Each path below is one point turned by a fixed rotation once a step. After each direction that follows a path, write how fast that rotation turns it, in degrees each step (0 if it stays still).
Each turn is a multiple of 5 degrees from 10 to 175, or 0.
Each row of a path follows its step; steps can be skipped.

step 4: [ 12  -6   5  -1   1  15   7   0   5 -12  -7   1   2 -16  -6   1   3   7
   4  -5   3   8   4 -24  -3   6   2  -8  19  -7  16   9  12   6 -14  -5
   1  11  21   7  -1  10  -8 -23  -2  -7  -2   1   1  -4 -10   3]
step 5: [  2   3  10  -5   5   8  -1 -10   5 -28 -10  -7 -12   4  -1  -2   1   5
   4   7   6   2   2  13  -8  21   7 -13  -6  11  11  -3   4  15 -14   4
   2   0 -11  11   6  -7  -2   7  -1   8  -8  -8  23 -10  -1   0]
step 7: [-11  -1  -6  -5   9   4   9   0 -15 -11  -2   3   7   6  -7  -4   2 -11
 -14  22   4  -7  12  -5   8 -11  11   1   2  -6   1   1  24  -8   2   8
   2  -5  20  12  -1  14  14  13 -14  -2  -1   6   2   5 -10   4]
step 9: [  4  -6   0  -8  -4   2  -4   3  -8  -2  14   7  11  -6 -11  -3   5   5
  -5   9   5 -15  -8 -27  -5   2  -9  -2  -6 -15  12   6 -16  -2   5   6
   4 -19  -1   7  -9  -7 -21 -10   5  -8  12   6  -2  -7  16   9]
step 12: [  7 -14   0   1  -3  -7  -3 -12   2  -2  -3  -7   7  -2 -11  -6   6 -22
   4   7  15  -3  -5  -3 -19 -11  -6  17  -9   6  -5  -9  -1  -7   0  10
  14  -2  12   5  11  -9   7   6   7   7  14  -4  -7  20   0  14]
step 15: [ 13  -3 -10 -16  18  -6   8  -2   7   5   2 -16   3  -2   8  -4  -7  -4
  12  -3  19 -12   5  -7 -14  23  -1   3   4   2  -7  -3  -5  15  -6  17
  -9   7   3   1  -5  11   3 -14  -2   5  -6 -18  -4  -5  10   0]
step 16: [ -6  -7 -10 -21  20 -14   5   7  -1  -9  -8  13  -8  13 -11  -6   1  -5
  -2   3 -15  11  13  -9  -8  19  10  -3   4  10  -3  18   4  10  -7 -13
   4  -3   3  -2  -3   4   7   6  -5   3  -7  15  -4  -6  -2  -6]
step 22: [  7  -5   2  -4 -21  -8  11   4  -5  -7   4   4   1  -5  -4  13  -2 -15
  -8   4 -14   4   8   4 -11   2  18   8  -2 -10  15 -17   5   7  -3  -2
  -1   2   3  14  24   9   7   4  12  -9 -13  -3   6  10  -9   3]
Directions:
[-3  2  2 -2  2 -3  3  2  0 -2  1  1 -1 -1 -1 -3  1 -1 -2  1 -2  4  4  2
  2 -2 -3  8 -3  4 -5 -4  0  3 -1  0  0 -1  0  3  3  2  2  2  3  1  1  2
  0  2 -1  0] | 70
[ 3 -1  0  4  0 -1  2 -1 -3  1  1  0 -1  2  3 -3  4 -4 -2  3  0  1 -3 -3
  0 -2  2 -1 -6 -5 -2 -5 -4  0  4 -3  0  1  0 -1  0 -3  2  0  1  2  0 -1
 -2 -2  2  3] | 25
[ 2  4  0  2 -4  0  0  3 -2  3  1  3  3 -3 -1  5  4 -2  4 -1 -1 -1 -5  0
 -1  1  1  3  2 -2 -3 -1  2  0 -1  2  4 -7 -3 -2  3  0  2 -1 -1  2  2  3
  3 -1  0 -1] | 35
[ 0  1  0 -1  1  3  0 -3 -1  2  5  3 -3 -5 -1 -2  4  0 -2 -2 -5  2  3 -2
 -1  3  0 -1  1 -2 -5  6  2  0  4  0  3 -1  3  2 -4 -2 -4  0  0 -1 -1  1
  1  0 -2  2] | 155
[-1 -1 -2  4 -1 -1  0 -5  0  2  1 -5  1 -1 -1  1  1  2 -4  3  2  0  1  3
 -3  3 -2  0 -1  2  3  4  2 -2  1  3  4  0 -1  1  0 -1  5  5  4  5  0  1
  2 -4 -1  0] | 155

step 0: [ -8  14   9  -1  -3   3   8 -18   9  -2   6  -3   0   7  -1   3  -8  10
  -2  21  -1  13 -15 -13   1  -3   3   8   8  -1   4  -8   6  -9   1   0
   3   1  -2  16   4 -11   3 -18  -8  -9   0  -3  21 -20  -9  11]
step 2: [ -2   0  -3  -8   7  18   7   2  14   2  -5  25   2  -7 -18   3 -10   4
  11   6   8 -12   2   2   5   1  13  -1   3  -8  -3 -13   9 -15 -15  -2
  15  10   0  11  -7   5 -22  -6  -6  -1  -2   1   1   5   7 -15]
step 9: [-11  16  -3  14   4  12   1 -21   0  -5  -3  -2  -7   4   2   5 -18  -5
  -3  -7   0   3 -19   9  17   6   7  -8   4  24   5  12 -11 -13  -9   2
  11  -5  -5   2  -3  -2   8  17   8  -9   8   1   9  -3   5   1]
step 13: [  9   7  -8   5  11  14   0  -5  -6   5   2  13   1   8  -6   3 -15   3
   0 -11 -24   4  -5  -8 -11  16   9  -5 -14  11  -9   5  -9 -11   5   1
  19   3  -2   6 -22   7   7   0 -11  -1  12  -5   3   3 -11  -5]
step 17: [ -1  -4  -7  -2   5   2   8 -10   0  12   8   6   1  11  -8   2 -12   9
   2  -1   1   4 -16 -12   2   0  -6  16  -9  17  -7   2  -6   4   2 -13
   7   3   6  21 -16  -6  18   2   4   0 -15  16   6 -14   9 -13]
step 19: [  0   3  -3   5  -1  -4  -5 -15   7  -9   2  15   4  -6  -2  -7 -20   9
   1 -24  -3  -3  -2   2   4  13  -1 -18  -7  11 -10  -7  14  -9   4  -8
  -2   3   8 -15 -10  10 -15  -4 -11   4  -2  18  -4   1   7  -4]
step 21: [  4   3  -4  -6  -4  -8   9  -9  -7   7  17   6 -18   6   0   1  -7  -4
 -16  -9 -24   4 -14  -7   6 -10  -2   3  -3  11  18  -5   8 -17  12   3
  -1  -1  -1   4   0 -17  10  -5  -7  -8  -2   8  18   1  -2  -3]
step 23: [  2  -5 -14   5  14   8  14 -10  13   9   7  28  15  -2  -4  -3  -9 -15
   9   1   7  -8   2   3  -8  -8 -10 -11  -5  10  -6  -3  17  -1   8  -9
   5  -6 -13   5   0   4   0   7  -4  -8   0  14   3  -4  13 -14]
Directions:
[-3  3  1  0  0  1 -3  0 -4 -1 -1  0  2  1  0  2 -4  1  4  1 -6  5  0 -3
 -2  1 -2  2  0 -1 -4  1  6  2  0  0 -2 -1  1 -1  3  3  2 -2 -4  1 -2  1
 -4  1 -1  2] | 55
[ 1 -1  1  0 -3 -1 -2  3  5 -3  0  1 -2  4 -2 -4  5  6  2 -1  2  1 -3  0
  1 -1 -1  3  0  2  0 -1  4 -3 -3 -2  2  1  4  2 -2  2  1  1 -1  0 -1  3
 -1  1 -5 -2] | 25
[ 1  0  3 -1 -2  4  2  3 -4  4 -4  3  0  2 -1 -2 -2 -2 -3  0 -3  0 -4 -2
  1 -2  2  6 -1  0  4 -5 -3  2 -3  0  2 -1 -1  0 -2  2  2  0  0  3  3  2
 -1  2  3 -1] | 100
[-5 -3  5  2 -1  1 -3 -2  2  2 -7 -3  2  0 -1  2 -4  1  2  0  2 -2  0  0
  5  1 -3 -1 -1  0  0 -2 -2 -3 -2  2 -2  2  1  2 -1 -2 -2  1  0  1 -6  0
  0 -1  2 -2] | 45
[ 2  1  0 -1  1 -7 -1  2  2  2  2 -1  0  1  4 -3 -2 -4  2 -5 -3 -1  1  1
  1  0  0  2  1 -1  1 -4  1  1 -1 -5 -4  4 -3 -3  0 -2  3  1 -2 -3 -2  4
 -1 -3  1 -1] | 160
[-2  0  0  0  3 -3 -3 -3  3  6 -1 -5  0  1 -3 -2  0 -2  1  0 -2  0 -5  3
  2  2  1  2 -3 -1  0  5  3  2  1  1  5 -1  1  0 -1  2  0 -2  0 -4  3 -3
  1 -2  1  0] | 85
[ 1 -2 -2 -3  6  2  2  3  1 -1 -4  1 -1  2  0  0  4 -4  2  1 -6  3 -1 -1
 -1 -1 -4 -2  1  0  0 -3  1 -5  0  4 -2  3 -2  1 -2  2 -3 -3  1 -3 -2 -2
  0  1  0  0] | 135

step 0: [ -1   5   3  15  -2 -17  22  -5   3  -3  -9  -5  14   0  -5  -5   2  13
 -10  -4   0   7   4  -4   3   0  -1  19   8  -9  -3  -5  -8  -1  -5  -3
 -10  -5   5  -4   9  12  -7  -8  -3  -8  -5   6  -2  -1  -6   6]
step 2: [  6  15   0  12  -9  -5  -3   8 -10   7   6   7   4  -1  -4   9   2  -1
  -4  11  -9   8   1  -4  13  -1  -1   9 -15   2 -17  -2  -4  -3  -8   2
  -5  -2  -8   1   2   8   5  -9   1 -14   7 -15  12   4 -10   4]
step 8: [-15  -3  -6  14  -5  12  -6   7  17   7  11   2   2  -1  -7   5  -2   2
  -7  -1   6   1  14  -7  12   8   6   2 -16  -7 -11  11   0 -13 -13  -7
   6   1   6  -1   7   8   3  -5  -8  -5   2  -5  -1  -4   2  -9]
step 11: [  6  12  11   0  -6  -7   6  10   7  20   1   4   7   2   0   2   1   6
  -7   8  -2   1 -13  -7  16   3  15  11 -12   4   6  -5  10   1 -10   4
  -6   5   7   4   6 -15  -3  -4   2 -12  -1   8   4  -1 -10   8]
step 14: [  1  13 -14  -3  -5  17  17   0   8  -3   3   0   5   3  -3   2  -8  -1
 -12   8   8   2   9  -5   9  16  -3  -3   1   6  10   3  -5 -12   0  -2
   4  -9   0   6   4   8 -10   5  -8  -6   7   2   1   8 -21   1]
step 16: [  6   2   2   2  -7  -7 -11  12   9  10  -8  -6  11   8  -4  19  -1  -1
  -5  -1   1  11   2   8   8   1 -18   7  -1  18   4  -4 -13  -3  -6  -1
  -5 -13  12   5   6   4   1   0   0  15   1   4   0  -3  -9   4]
step 20: [  0   9  -8  -1  -7 -11   1  10  -1  -5  -2  -2   4   2  -3   5  -7  -4
 -12  10  10  -6  -8   1  24  -3   4   3  -8   6  -2  -8  -6   4  -1 -16
  -2   0  14   2  -4   1  -6 -12   0  -6  12  -8  18   2  -8   7]
step 23: [  0  -8  11   1  -3   6  14  -4  -5  -1   1  -4   4   5   2  14   2   6
   0  11   5  -7   1 -14  10  14 -14  -4 -14  -5  -7   5  -3  -7 -11  -4
  -4 -13   3   4  -8   9  -8   1  -7  -5 -14  11  -1   3 -10   6]
Directions:
[-1  3  2 -3  3  2 -3 -2 -2 -1  2  4  1  0  1  4 -3  1  2 -4  0 -2  3 -3
 -3 -1 -2 -1 -2  3  2  0 -2  0  4 -1 -1 -4  2  1 -2  0 -3  3 -3 -2 -3  1
 -3  3 -5 -2] | 40
[-2  1  6  2 -1 -5  0  2 -4 -2  4  0  2  0  5  1  2  3  1 -1  2  0  1 -1
 -3  1  3  3  1 -4 -5  4  3  3  2  6  0 -1 -1  2  3 -1 -2  0 -1  0  2 -2
  0  2 -1  3] | 170
[-4  4 -3  3  2 -3 -1 -1 -1 -5 -1 -1 -3 -4  1  1 -1  2  1  3 -3  5  4  2
  2  1  1 -1  0  2  2  5 -1 -3 -2 -2  2  0  1 -6  0  2 -3 -1 -1  0  6  1
  0  2  0  1] | 55
[ 2 -1  5 -2  3  0  2 -2  2 -1  0  2  1 -1 -1 -3  0  0 -3  3  1 -3  1  2
  3 -3  0 -1  4 -3 -5  2  2 -4  2 -7 -3 -1  0  0 -1 -3  0  0 -2 -2  3  2
 -2 -1 -4  2] | 125
[-3  1 -1  2  0  3  3  1  2 -1 -3 -2 -4  1 -2 -2  1  2 -2  1  5 -1 -1 -2
 -4 -2  0 -4  4 -4  0  4 -2  0  0  3 -3  0  1  0 -1  6  0 -1  0 -3 -3  3
 -5  2  0 -1] | 80
[-1  2 -3  3 -2  4  0  1 -1 -3  7  4  2  1 -3 -1  2 -1 -4 -1  0 -2 -2  2
  0 -1  2 -2  2 -1  0  0 -2 -2  4 -1  3  0  1  0  1  4 -1  0  1  0  2 -8
  3  0 -2 -3] | 60
[ 1  1  0  2 -2 -2 -3 -1 -2  2 -5  7  0 -3  0 -2  1 -3 -4 -2  3  3  0 -3
  1 -2  0  0  1  0 -1  0 -1  3  0 -1  1  4  3 -2  0 -2 -2 -1 -4 -5 -3 -3
 -1 -2  2  3] | 40

step 2: [ 11  -1  -2  -7 -11  -1 -11   9  -3   1  14  12  -6  11   2   8  -4   1
   3   0 -10  16  -8  -8  14   5   9 -13  10   3   6   8  10  12   1  13
   4   2   5   3 -10   5 -10   2 -10  19   0   8  -4   1  10  -3]
step 6: [  2   9 -10   7  -7  -4   1   3  12   7 -10 -10  -5  15  -3  -1  -2   0
  12 -11  11   8  -4  -8  -3  -8   1  -3  -9 -10  -8  18   1  -3   6  20
  -2  -5   3  -2 -10   6  -3  -7   7  -7  12 -11 -14   9   7   3]
step 15: [ 15  -7   4  -4  -3   3   6  13  15  -6  -5   4   2   0   4   2  11 -12
  -6  -9   4 -13 -12   0   0  -1   0 -12  -4  -5   1   9   0 -12  11 -11
  10 -17  10   3  12  -7  10  -1  -7   0   0   6  -6  14  15   2]
step 16: [  7  -9 -17  23   5 -10   3   0  -4  -4   6   2 -15 -10   2   3   7   5
   3   0  -3   1   1   4   0   6   4  -6  12  -7  -2  10  -3   9  14  16
   2  10  -2  -1   5  -8  -9  11 -10 -12   9   9  -2 -13   5  -4]
step 17: [ -4   2  -9 -13   7  -6  -5   3   0  -1  -2 -15   2   6   8  -3 -14  -1
   2  -3   4   7   4  21  -2   2  10  -8  16 -19   1  11 -11  -8   4   1
  -5   2   6   4  -8  13  11   4  -2   1 -17 -11   2   9  10  -2]
step 20: [  4  -9   4   7  -6  -7 -12  -5   5 -10  15   1   2   0   0 -16   2   2
  13   0  11   3 -14   7 -12  -1   0  -7   6   1 -16   2  -1  11  -9  -7
 -17   1  10  10 -10  12 -18  -2  -3   1   2  -4 -15  -1   5  -3]
step 21: [  1   5   1  -2   2  -2   6  -7 -17  -9   6   1  -5  24   0  -3 -12   0
 -16   2  -6   9  -3 -14  -4   6 -10  -6   9  19   5   2  -3  -4   5   5
  -7   3   2  -4 -21  -7  10   1   0 -13   2 -11   8   6  -1  -9]
step 22: [  0 -16  -4   2  -4   2 -10  -1 -21   6   4 -13   4   9   0   0  -2  -8
  -9   5   4   7   2  -5  -3   6   5   9  -5  -3  13 -20  -9   1 -12  -9
   7  -7   0  19  15  -3 -10  -4   7   6  -3  -1 -16   3  -6   2]
Directions:
[ 3 -3 -1  1  0  4  2  0 -4  4  2  0 -4 -1 -3  3 -3  3 -4 -1 -2 -1  1 -2
  6  3  2 -1  0  0  2  1 -2  5 -1 -1  0  1  0 -4  0 -4 -3  4  3  2 -1 -1
  2 -3  1  1] | 130
[ 5 -2  2  1 -8  0  0  0 -1 -2  2  5  0 -1  3  2  2  0  2  0 -1 -2  2 -1
  0 -1  0 -8  3  1 -2  2 -5  0  0  3 -2  0 -3 -2 -1  1 -1 -4  0 -3  1 -1
 -1  0  1 -1] | 80
[-2  3 -2  5 -1  0  1  1  0 -4  0 -4  1 -1  0  0  2  2 -3 -1  4  3  2  3
 -3  0  1 -2 -2  3  0  4 -1 -1 -4  3  4 -3 -4  2  1 -6 -2 -2  1  4  0  0
  0 -2  0  1] | 115
[-4 -4  1  1  0  3 -4 -3 -2 -4  0  2  4  2 -2  1 -2  1  1 -2  0 -1  3 -4
 -2  1  0  3 -3  1  1  3  1 -2  0 -2  1  0  2  0 -3  1 -4 -1  5 -3  3 -6
 -4  0 -1 -2] | 25
[ 2  0 -2 -3 -3  2 -1  1 -1  0 -1  0 -3  2 -2 -1 -1 -7 -3  1  0 -5  3 -2
 -4  1 -2  1 -2 -1  3 -1  1 -4 -1 -4 -1 -2 -4  0  2 -5  1 -1 -1 -3 -4  1
 -1  0 -4  1] | 100

step 0: [ -2 -16  -6 -16  14   9  -3   8  -2  21 -16  -9   2   5   0   2   3  -7
   0  -9  -6  -8  15  10   1   8   4  -4   8  -3   3   0 -20  -4  -6  -3
   8  -2 -14  19   8 -12   3  17  -7   2   1   9   4  -3 -10  10]
step 4: [-18   7  -3   5   1  -3   7  -4  13  -5  12  -8  -1  10   8 -11   2  -5
  -3  10   7   5   4  -6  -7  -6  -4 -10  -5  20  12  -2  -5  18  -4   4
   6  -1 -15 -21   9   2   5   5   6   6 -18  -4 -11  12   2  15]
step 5: [  4  -9   1 -12  14   1   2   0   0  23 -16  12   2  -2 -10   5 -11 -12
   5  13  -9  -3  -9  10   7   5  -4   9 -13  10  -1  -3  -3  -5  -4  -1
  -5   9 -21   7   3 -17  -3  17 -12   8  -1   8 -11  -1  -9  -1]
step 7: [ -8  -1  -1   2  -7   1  -2   2 -15  -3  -4 -20  21 -15   9   6  -1  -1
   6  -2   1   4   6  14  16   6  -3   7  -7  16   8  14 -10   4   1   4
  -2   4  10  10   6  -7 -16   5   7  -6 -13 -15   3 -10 -12  -2]
step 10: [  7  -9  26   1  -3   5   3  -6   2   5 -13   9   0  15  -2   0 -10 -16
  -2   8  -1  -1  -7  20 -11  -4  -9   2 -11   4 -11   0 -17 -10  -4   9
  12  13  -2   4  15  -3  -2   7 -11   0  -2  11 -10   1   2  10]
step 12: [-25 -10   6   1   8   3  -3  -6  -2  -6  -3 -12   7  -8  15   0   6  -8
  -6 -12   4   3  -3  11  11  12 -11   2  -1   4   4   1 -14   4   8   4
  12  -3 -16   4  -2 -21  -4   6  -5   2 -13 -23  -6  -2   5  -3]
step 13: [ 11 -17   3 -11  10   4  13  -1   7   0  15   8  -5  -9   1  13  -4   3
   1  10 -13  12  -3  -6  23   2  -5   0  -8  10  -2   2   4  -5   0  22
  -5  -3   0   9  -9   6  -4   7  -1  -2  23   1  11   2  -8 -10]
step 19: [ -9   5  -4  -5  -3  -4   5 -13 -15 -12  15  -8  19  -7  -9  -1   4  14
 -12   8  -1   6   4  -4  -4   1  10 -10   1   4  14  -9  -9  10  -3   3
  11 -15  13  -3   4 -11  -1   3 -16  -4  -2  -7  17   1  -6 -15]
Directions:
[-2  1 -2  2 -2  1  0  0  4 -5 -2 -7  3 -1 -2  1  3 -5  1  3 -3 -2 -1  1
  0  0 -4 -1  2  0  3  0  1  0  1  1  2 -1  3 -1 -1 -4 -5 -4  1  0 -3  0
 -6  2  2  0] | 140
[ 0  2  1 -6  0  2  0 -1 -2  1 -5  0  4 -5  2  2  0  3 -2  3 -4  2 -5 -2
 -2  2 -1 -3 -1  0  0 -5  3 -2 -4 -3 -1  1  0 -2  2  0  0 -1  3  1  1  2
  1  1  0  1] | 125
[ 4  4  0  1  0 -1  1  2 -4  1  0  1  3 -2 -5  0 -2 -2  4  1 -1 -2 -2 -3
  2  1  1  3 -2  2  2  2  1  0 -1  0 -7  3 -1 -2 -2 -3  0 -1  1 -3  1 -3
  0 -1 -4 -6] | 175
[-2  1  1 -2  4 -4  3 -4  2  3 -1 -1 -1  6  4  0 -1 -1  1 -3 -3 -3  0 -1
  2 -2  0  0  3  3  1 -2  1 -2 -5  2 -1 -2  1 -2 -1  2 -1  3  0  2  3  2
 -4 -3  1 -5] | 85
[-3 -3  4  4  2 -4  1  1  3 -2  1  0 -3 -4 -3  2 -2 -2 -1 -1 -2  6 -1 -2
  1  1  6  1  0  0  1  1  5  1  0  0  2  1 -1 -3  0 -3  0  2  1  2  1 -1
 -4 -3 -3  3] | 40
